Each row below has a hidden score, from 0 to 30, with 15 about the middle. What is it? The score is a weighted sum of the row's numbers plus the product of two more (or one squared), each taken from its middle value.
[ 0.05 -0.93 -0.13 -0.98  0.77 -0.06 -0.30 -0.45  0.31 -0.58  0.64 -0.14 -0.75 -0.53  0.69 -0.09] -> 11
[-0.12  0.74 -0.74  0.23  1.50 -0.70  0.38 -0.46  0.40  0.69 -1.74  0.50  0.75  0.35 -1.39  0.26] -> 14
[ 3.32 -0.12 -0.78 -1.10  1.32 -1.17 -0.95  1.06  0.47  0.01 -1.41 -0.37 -0.71 -0.96  1.32  0.13] -> 17
[ 1.00 -1.00  1.00 -1.48 -1.14 -0.81 -0.95  0.56  0.26 -1.26 -0.96 -0.57  0.48  0.06  0.40  0.51] -> 11
[-0.25 -0.05 -0.66  0.34 -0.63 -0.77 -0.72  0.09  0.78  0.28 -0.23 -0.31  0.09  0.13 -1.96  0.54] -> 14
[-0.37  0.49 -0.62  0.24  0.46 -0.43  0.90  0.36 -0.34 -2.14  0.87 -0.02 -1.07 -0.79  0.59  0.09] -> 13
[-1.05 -0.29 -1.04  0.88 -0.84 -0.16 -2.07 -0.64  0.11 -0.85 -0.63 -0.97 -0.10 -0.65 -0.30 -0.56] -> 11
[-1.45  0.78 -0.66  1.93 -1.67  1.22  2.03 -0.69 -0.66  0.71  1.90 -0.15 -1.62 -1.46 -0.56 -0.09] -> 20
[ 1.93  2.25 -0.82  0.77  0.12  0.45 -0.23  0.18  0.11  0.35 -0.66  0.59 -1.02 -1.32 -0.24 -0.65] -> 21
[ 0.16 -0.16  0.74 -0.09 -1.51 -0.32 -1.54 -0.08 -0.49  1.38 -0.53 -0.92  1.31 -0.29  1.85 -0.62] -> 16
[-0.05 -0.06 -1.09 -0.68 -0.17  0.87  1.01 -1.84  0.34 -1.57  0.93 -1.02  0.44  0.04 -1.34 -1.77] -> 24
[ 0.51  0.32  0.02 -0.36  0.34  0.82 -0.17  0.95 -0.07 -0.70  0.25  0.18 -1.28 -0.72 -0.10 -0.22] -> 16
[ 0.42  0.81 -0.14 -0.24 -1.10  1.29  0.35  0.14 -1.07  0.37  1.34  1.04 -1.22 -0.89  1.80  0.92] -> 26
[-0.55 -1.10  0.41  0.26 -0.31 -1.75 -0.14 -1.76  0.28  1.12 -0.92 -0.39 -0.26  0.37 -1.55  0.51] -> 10
[-0.72  0.69  0.66 -1.67  1.48 -0.24 -0.07 -0.83  0.65  2.12 -1.98 -0.63 -0.59  0.77  1.39  1.76] -> 18
[-0.36  0.44 -0.47  1.77 -2.63 -1.02  1.21  0.11 -0.39 -0.72  0.58  2.31 -0.06  1.39 -0.95 -0.50] -> 5
[-1.07 -0.48  1.10 -1.14 -0.40  0.59 -0.92 -0.17  0.43  0.23 -0.39 -0.69  0.06 -1.06  1.81  0.13] -> 18
[ 0.01 -0.76 -0.14  0.09 -0.80  0.55  0.39 -0.18 -1.00 -0.64  0.75  1.03 -0.69  1.23  0.63  0.80] -> 11
[ 0.55  0.79 -0.69  1.56 -0.45  0.56  0.15  0.12 -0.12 -0.57  2.08  0.12  0.61  1.27 -0.63 -0.71] -> 20
[-0.15  0.41 -0.66  1.95 -0.48  1.22 -0.51 -0.66  0.45 -0.57 -0.19 -0.24 -0.24  0.79 -2.17 -1.16] -> 15
[-0.33  1.63 -0.07  0.72  0.64  0.33  1.53  0.52  0.23 -0.39 -1.27  2.14  0.47  0.93 -0.71 -0.32] -> 13
[ 0.65 -0.77  0.90 -0.29 -0.84 -1.03 -0.85 -0.26 -0.08 -0.99 -0.64 -0.94 -0.73  0.06 -0.02 -0.35] -> 8
[ 3.01 -0.42  0.65 -1.24  0.72 -1.55 -0.83 -1.67 -0.16 -0.30 -1.47 -1.14  2.35 -0.91  0.04 -1.20] -> 15
[ 1.87  0.33 -0.03  0.94 -1.10  2.10  1.22 -0.29  0.08 -0.69 -0.62  0.59  0.36  0.35 -1.46 -0.77] -> 19
[ 0.09 -1.42  0.91 -0.66 -0.46 -0.64 -1.17 -0.17  0.03 -0.72  1.36 -0.10 -0.57 -0.11  1.31  0.12] -> 9
[-0.15  0.79 -0.41  1.32  0.63  1.12  1.68  0.56 -0.75 -0.91  0.74  2.49 -1.08  0.74 -1.56 -1.26] -> 10
[-0.78  2.12  1.98 -0.99  0.71 -1.57 -1.03 -1.10 -0.05  0.34  0.16 -0.06  1.59  1.14  1.53  1.39] -> 8
[-1.91  1.01 -1.56 -1.26  1.10  2.21  2.67  0.62 -0.71  0.89  0.44 -0.93  0.46  0.29  1.68 -0.67] -> 22
[ 0.24 -1.10  1.89 -0.88  1.61  0.01 -0.74 -0.60 -0.64  1.01 -1.58 -0.33 -0.90 -1.86 -1.01 -0.93] -> 19
[-0.49 -2.04  0.43  0.35  1.11 -0.77 -0.61 -1.35 -0.22 -0.63  1.51  0.69  0.72 -0.89  1.62 -1.62] -> 6
[ 0.31 -0.78  0.28 -0.98  2.53 -0.37 -1.05 -0.20 -1.07 -0.99 -1.07 -0.42  0.34  0.11  0.27  0.91] -> 12
[-0.75  0.17 -1.77  0.62 -0.17  0.79  0.77  0.17  0.03  1.52  0.93  0.25  2.70 -0.34  1.94 -0.24] -> 20
[ 0.99 -0.18  1.57 -0.26  0.38  0.34 -0.48 -0.43  0.73  0.09  0.73  0.07  0.34  0.54 -0.65  0.06] -> 15
[-0.51  2.29 -0.87  0.38  0.09  0.18  0.66 -0.04  0.12 -0.28  0.16  1.30  1.15  0.22 -1.94 -0.56] -> 13
[-0.20  1.08 -1.46  0.65 -0.86  3.16  1.09  0.19  0.24 -0.22  0.93  0.70  2.24 -0.64 -1.55 -1.25] -> 23
[-0.52  0.74 -1.11 -0.85  0.30 -0.75 -1.11  0.92  0.35  0.38 -0.71  0.48 -1.40 -1.23  1.35 -0.57] -> 19
[ 0.44 -0.43  1.93  0.23  1.55 -0.87 -0.90  0.66  0.83  0.08 -0.68 -0.26  1.16  0.45 -1.48 -0.56] -> 15
[ 0.63 -0.48 -0.23  1.49 -0.81 -0.72  0.31  0.82  0.10 -1.00  0.90  0.19  0.82  0.70 -1.37  0.55] -> 20
[ 0.53  0.30 -0.48  0.00  0.50  0.80 -0.31 -1.37  0.31 -1.34 -0.03 -0.18  0.12 -0.04 -0.97 -0.34] -> 14
[-0.38 -1.63 -0.04  0.85 -1.03 -1.48 -0.81 -0.15  0.14 -0.19 -0.33  0.87  0.18  0.84  2.38  0.69] -> 9
[ 0.52 -0.93  2.54 -1.18  2.49 -1.26 -1.79  2.00  0.74  1.00 -0.73 -0.62  0.24  1.23  1.45  2.89] -> 17
[ 0.00  0.10 -0.62  0.80 -1.14 -0.71  0.11  1.09 -0.30 -0.14  0.97  1.20 -0.45  1.41  0.34  0.54] -> 9
[ 0.09 -0.25  0.90 -1.03  0.81 -1.00 -0.89 -0.27  0.70  0.90  0.13 -1.84 -0.25 -0.55  1.51  0.67] -> 16
[-1.46  0.98 -0.45  0.72 -0.32  0.55 -0.32  0.18 -0.05 -0.30  0.57  1.57 -0.58 -0.70 -0.70  0.13] -> 19
[-1.40 -0.19 -1.20 -0.51 -0.74 -0.47 -0.56 -2.12 -0.34  0.07  1.82 -0.55  1.52 -0.28 -0.62 -0.64] -> 10
[-0.56 -1.03 -0.50 -1.50  0.51  0.04  0.59 -1.08  0.44  0.85  0.68  0.18 -1.04 -0.43  0.81 -0.79] -> 10
[ 0.08 -1.16  0.43  1.20 -0.60  2.36  1.45  0.77  0.99  0.04 -0.12  1.02 -0.80 -0.38  1.19  0.08] -> 22
[-0.10 -0.74  0.74 -1.55 -0.58 -1.91 -1.13 -0.63  0.17  0.52  0.77 -1.07  0.13 -0.79  0.10 -0.12] -> 9
[ 0.93  1.17  0.34  0.40 -0.23  0.29  0.05 -0.03  0.01 -0.80  0.63  1.58 -0.59 -0.88 -0.21  0.80] -> 19
[-0.65 -0.59 -0.81 -0.28 -0.31 -0.82 -0.67  0.25  0.04  1.36 -0.49 -1.36  0.62 -0.95 -0.03 -0.33] -> 16
[-0.07 -0.19  0.31 -0.05 -0.21 -0.56 -0.09  0.18 -0.52 -0.36 -0.83 -0.75  1.33 -0.72 -0.65 -0.54] -> 14
[-0.88 -0.21  0.73 -1.36  2.70 -1.56 -0.81  0.64 -0.43 -0.03 -0.14 -0.75  1.70  0.66 -0.01  3.43] -> 16
[-1.13  0.07  1.19  0.42  0.49  1.74 -0.33 -0.09 -0.39 -1.22 -0.24  0.89 -0.32  0.58  0.39 -0.31] -> 14
[-0.29 -0.81  1.00  0.83 -1.33  0.79  0.74 -0.17  1.08  0.87  0.76  0.43 -0.46 -0.31  0.14 -0.71] -> 16
[ 1.26 -1.11  1.19 -1.15  1.05 -0.67 -0.54  1.30  0.17 -0.14 -0.64 -0.50 -0.43 -1.34 -0.27 -0.13] -> 16
[ 1.58  0.88 -1.30  1.33  0.94  0.83 -0.52 -0.17  0.08  0.39  2.34  1.23 -1.18  0.25 -1.06  0.25] -> 17
[-0.08 -0.15 -0.24  0.61  1.16 -0.58 -0.01  0.57  1.27 -1.34 -0.52 -0.22  0.56 -1.11 -0.14  0.56] -> 19
[ 1.41 -0.15  0.28  0.64  0.97  0.30 -0.92 -0.78 -0.55 -1.24 -0.13  0.43  0.57 -0.70 -0.71  0.11] -> 15
[-0.22 -0.48  0.98  1.12 -0.62  0.00  0.10 -1.44 -0.24 -1.06  0.20 -0.17  0.82  1.24 -0.11 -0.47] -> 10
[ 0.93 -1.41  0.33 -0.31  0.48 -0.50  0.61 -0.50  0.62 -0.48  0.16 -0.52  0.69 -1.59 -0.09 -0.87] -> 20
[-1.59  1.75 -0.72  1.09 -0.81  1.37  0.39 -0.46 -0.14 -0.54 -0.89  0.10 -0.05  0.73 -0.22 -0.87] -> 11
[ 0.05  1.10 -0.18  1.05  0.07 -0.04 -1.54 -0.96 -0.49  0.42 -1.16 -0.55  1.57  0.93 -0.83  0.49] -> 14
[ 0.64 -0.78 -0.46 -0.88  0.34  1.02 -0.92 -0.16 -1.07  0.17  0.86  0.86  0.79  0.13  0.80  2.36] -> 25
[-0.08 -0.38  0.02 -1.20 -0.37  0.03 -1.23  0.65  1.38  1.24 -0.31 -1.49 -0.13 -1.24  0.67  0.80] -> 21
[-1.49  0.61  0.23  1.48  0.52  1.53  0.77  1.02  0.91 -0.77  0.31 -0.68  0.49 -0.72 -1.86 -0.99] -> 27
[-0.24  0.25  0.78 -0.18  0.34  0.50 -0.88 -2.45  0.18 -1.11  0.22 -0.33  1.45 -0.14 -0.17 -1.08] -> 10
[-0.48  0.10 -0.06  1.31 -0.87  0.58  1.02 -0.52 -0.37 -1.30 -1.02  1.94 -2.05  2.13 -0.20 -0.32] -> 7
[-0.36  0.20  0.40 -0.85  0.73 -0.74  0.64  0.59 -1.15 -0.66 -0.58  0.45 -1.05  0.26 -0.74  1.75] -> 12
[ 2.95  0.49 -0.46  0.38  1.28 -0.12  0.05 -0.28 -0.63  0.48  0.53 -0.34  0.41 -0.71 -0.20 -0.96] -> 22
[ 0.09 -0.64 -0.85 -0.43 -0.70  0.67  0.46 -1.04  0.49 -0.29  0.11 -1.15 -0.61 -0.98  0.39  1.24] -> 19
[ 0.63  0.36  0.47 -1.34  0.04 -0.68 -0.26  1.46  0.75  0.09 -1.41 -1.80 -0.19 -0.65  0.41 -0.06] -> 17
[ 0.53 -0.96 -1.09  1.73 -2.11  2.02  1.46  0.64  0.48 -0.29  0.85 -0.21  0.38 -0.32 -1.13  0.06] -> 27
[-2.10 -0.32 -0.48  0.30  1.30 -0.78  2.09  0.36 -0.36  0.27 -0.43  0.28  1.58 -0.08  2.57  0.76] -> 15
[-0.12  0.96 -0.23  0.92 -0.10  0.88  0.64  0.29  0.74  0.49  1.82  0.38 -0.68  0.18 -0.47 -0.35] -> 17
[ 0.57 -0.93  0.29 -1.19  1.31 -0.26 -1.15 -0.69 -1.38 -0.16 -0.08  0.27  0.46  0.48  1.04  0.07] -> 11
[-0.48  1.21 -0.77  0.84  0.39  1.30  1.84  1.66 -0.70  0.99 -0.45  1.63 -0.29  0.24 -1.21  0.88] -> 22
[-1.66 -0.74 -1.92  1.00 -1.24  1.01  1.83 -0.24 -0.48 -0.34  2.15  0.07  0.47  1.56 -0.60 -0.27] -> 21
[-0.78 -0.63 -0.89  3.46 -1.11  0.25  0.34 -0.45 -0.80 -1.45  1.20  2.05  0.93  0.43 -2.05 -1.40] -> 9
[-1.72  0.02 -1.20  0.92 -0.19 -0.04  0.71 -0.23 -0.11 -0.58  0.28  1.27 -0.91 -0.16 -0.23 -2.18] -> 5
[ 0.21 -1.57  0.64  0.43  0.90 -0.73 -0.24  0.99 -0.47 -0.57 -0.22  1.79  0.20  0.64  0.45  0.51] -> 12
[ 1.51 -0.97  1.30 -1.31 -0.22  0.40 -0.34 -0.38 -1.74  1.73  0.20 -0.71 -0.54  0.35  0.46  0.97] -> 19
[ 0.87 -0.01  0.88 -0.92  0.86 -1.46 -0.68  1.96 -1.20 -0.61 -0.65 -0.44 -0.88  0.35  1.04  0.27] -> 9
[-1.05 -1.97  0.20  0.30 -0.73  0.91 -0.56 -0.42 -0.25 -0.44  0.85  1.21  0.14 -0.19 -1.22 -0.17] -> 15
[-1.71 -1.09  0.22 -0.10  1.21 -1.20  0.38 -0.19  0.37  2.66 -0.78  1.23 -0.42 -0.50  2.36  1.27] -> 23
[-1.56 -0.86 -0.23  0.58 -0.58  0.94 -0.28 -0.36  0.87  0.96  1.03  0.75  0.84 -0.18 -0.15  0.36] -> 18
